In the data rows, the value 128 means zero.
Here are some numbered points:
[168 157 136  97 110 125 133 168 164 139  82  99 109 122 108 139 110 140
 114 149 106 141 131 144 128 130 155 134 135 158 125 140] 0
[110 147 125 144 147 119 131 133 127 133 137 128 145 144 136 113 165 126
 151 159 133 100  83 128 181 169 116 102 126 113 110 128] 1
[131 150 133 131 132  98 150  91  92  87 121 127 166 148 144  96 125  81
 104 117 120  87  87 102 140 117  86  61  68  37  90 110] 2
[125 104 134 118 146 117 120 129 168 157 172 159 153 164 119 174 130 147
 100 178 143 224 191 170  87 116 144 120 136 180  93  77] 3
[173 133 153 140 125 103  83 116 146 150 147 151 146 123  90 117 111 138
 120 122  92 106 136 145 125 121 151 168 130 150 113 129] 4
[117 139  91 105 114 116 128 115 127 141 158 131 144 146 147 101 123  97
 117 135 138 124 142 147 167 152 113 113 130 120 140 156] 5
[ 83  72  90 116 153 147 144 164 175 179 154 117 100  80  84 111 142 141
 124 165 135 156 131 118 100 130 147 147 148 137 118  90] 6
[103 109 128 153 122 167 158 132  68  70  92 165 131 132 131 138 129 134
 132  61 121  76 102 108 169 153 156 165 141 143 181 181] 7
[157 186 127 113 113 118 130 128 128 116 117  77  93 117 120 118 130 118
 151 164 143 140 163 162 162 146 131 123 132 125 123 167] 8
[150 150 115 122 148 143 155 120  96 108 106  80 125 150 167 132 148 107
  99 138 149 127 103  84 144 160 168 147 153 106 160 164] 9
[158 138 160 152 132 126 108 120 130 139 136 152 140 124 114 127 122 138
 129 101 102  93 125 130 126 112 141 163 136 132 124 132] 10
[125 118 117 109 122  90  85 127 175 146 146 128 134 121  98 152 113 153
 135 187 117 154 143 141  99 141 165 134 131 144  91  74] 11
[124 138 130 129 104 101 150 156 148 172 172 146 139 127 128 106 105  98
  82 113 134 142 122  93 106 117 145 116 121 127 122 136] 12
[154 126 146 131 101 125  91 130 129 146 154 175 159 140 147 121 115 154
 148 108 103 148 158 171 143 117 123 164 112 135 109 145] 13
[147 144 101  90  93 113 139 162 146 134 137 115 148 162 151 152 129 109
  88 146 110 144 148 134 116 132 155 153 159 157 139 139] 14
[156 144 162 139 149 131 110 140 154 133 136 132 138 149  96 126  99 113
 128 173 140 171 178 173 122 112 104 112  96 123  87  96] 15
[135 129 101  87  92 112 128 136 152 144 146 120 125 120 139 150 169 160
 149 168 113 140 128 144 141 147 130 121 117 134 101 126] 16
[135 103 140 161 132 172 115 145 155 141 117 175 142 184 197 171 104 134
 172  99 138  88 104 142 152 123 109 185 114 109 130 145] 17
[106 152 137 142 121 227 180 135  86 128 112 148  97  91 114 104 132 121
 113   4 106  81 128 110 116  96  60 100  69  45 116 124] 18
[126 127 111 115 131 145 118 112  91 100 127 139 125 119 104 109 102 121
 140 132 116 120 132 145 139 122 105 127 126 126 104 115] 19
[144  96 144 132 153 104 105 109 144 141 153 129 165 135 132  83 102 101
 138 163 175 185 162 123  93 105 112  99 101 105 141 135] 20
[101  77 106 111 120 125 121 147 165 167 165 137 111 122 113 153 140 140
 127 121 117 125 143 138 142 132 124 142 131 116 108  84] 21
New points follow, each followed by the number of its nearest point above, looking only along the 8 directions in which the numbered points spread most.
[121 164 142 135 143 158 178 162 152 150 138 145 152 160 144 129 133 121
 131 154 140 142 138 122 111 106 114 129 153 142 110 115] 5
[119 100 140 144 151 160 157 179 199 171 165 129 115 111 126 153 126 121
  98 117 124 156 114 106  92 127 132 124 106 120  87  74] 21
[114 115 128 146 120 157 140 124  78  82  99 148 126 126 132 138 131 135
 131  75 114  86 107 117 159 150 153 154 131 141 163 167] 7
[109 106 111 112 116  88  83 125 184 160 154 139 138 125  84 147  89 156
 134 194 120 156 150 144  88 131 180 132 129 135  84  56] 11
[121 114 101  98 121 107  96 151 183 137 118  92 155 168 117 140 152 140
 119 169  89 141 161 193 185 182 139 113 124 166  99 107] 16
[138 136 138 133 113 127 149 148 132 122 109 154 124 114 125 116 134 149
 175 113 146  97 103 104 126 104 102 105 100  79 134 144] 19
[117  96 110 116 109 109  89 128 150 127 113 108  93 101 124 139 109 137
 143 126 128 137 122 126  99  96 122 170 149 139  80  88] 21
[138 122  83  74  88 124 144 182 162 139 138 113 143 166 149 170 124 126
  94 156  89 132 140 136 102 126 155 161 163 174 133 128] 14
[145 123 152 144 153 136 123 152 169 147 136 134 142 153 115 122  88 111
 133 174 147 162 161 149 108 105 106 130 113 145 104 101] 15
[100 104 108 122 130 138 144 105  97 119 128 167 151 141 124 100 129 118
 131  60 140  71 104  71 128  93 121 129 162 128 187 168] 7
[100 136 126 143 126 216 171 136  81 117 101 151 101  99 122 115 133 125
 117  17 109  88 120 111 113  91  64 113  90  62 117 121] 18
[118 100 134 130 134 145 145 169 191 167 159 123 111 112 123 147 119 124
 101 125 123 161 126 121  95 127 141 134 113 123  84  72] 21
[ 91  70  97 126 152 140 132 162 176 176 155 120  98  75  82 110 128 136
 125 164 135 154 132 121 103 128 146 149 141 141 116  94] 6
[103 153 130 154 148 110 133 140 138 146 139 133 154 155 153 117 183 123
 150 155 138  89  66 119 194 180 119  94 124 106 115 133] 1
[153 136 159 145 146 129 116 147 164 139 129 127 136 153 105 118  87 112
 137 178 151 170 181 161 114  97  93 113  92 124  94 100] 15
[ 82  87  96 143 140 174 144 133  75  93  81 167 120 127 141 135 130 130
 131  53 125  96  97 104 110  80  88 152 159 120 138 126] 7
[140 113 148 162 136 163 118 146 153 134 115 164 139 172 177 158 102 133
 163 112 142 109 119 145 151 132 115 171 107 111 120 138] 17
[130  89 104 121 129 121 117 141 166 180 168 145 149 132 154 150 132 154
 130 134  82 109 105 112  85  82 105 121 129 151 129 125] 21
[122 132 120 154 129 175 134 119 101 148 156 218 188 183 187 122 111 109
 127  48 119 104 162 166 177 131  85  98  85  96 176 174] 17
[124 130 130 125 103 134 165 153 127 121 106 163 121 111 123 108 145 156
 196 107 150  82  95  98 128  93  82  92  92  65 147 150] 19
[113 100 130 122 123  99 103 131 157 125 131 115 118 109 107 147 133 137
 115 151 131 151 136 143 136 136 147 141 136 180 119 110] 11
[164 170 166 120 150 137 114 132 133 116 142 125 133 138  83 144 133 124
 104 158 111 168 156 185 149 170 150 116 113 113  73  91] 15
[123 136  70  85 114 101 130 117 139 151 175 129 164 162 144  94 130  96
 101 154 132 144 152 158 180 173 122 106 130 131 141 166] 5
[129 145  80 107 103  92 139  96  76 113 115 110 147 153 158 104 132 106
  98 127 141 126 136 141 167 158  87  87 125 112 157 159] 5
[103 128 126 130 112 111 171 152 135 168 157 148 127 128 138 101 106  93
  93 103 147 128 111  79 108 109 135 108 101  92 118 137] 12
[146 142 160 159 127 141 172 194 179 100 110 124 138 137 118 147 115 168
 153 168 127 141 131 135 121 109 130 134 129 168 120 126] 0
[165 159 140 100 116 122 123 149 146 130  90  97 112 119 107 133 123 143
 126 162 121 153 130 137 114 129 149 135 141 164 134 140] 0
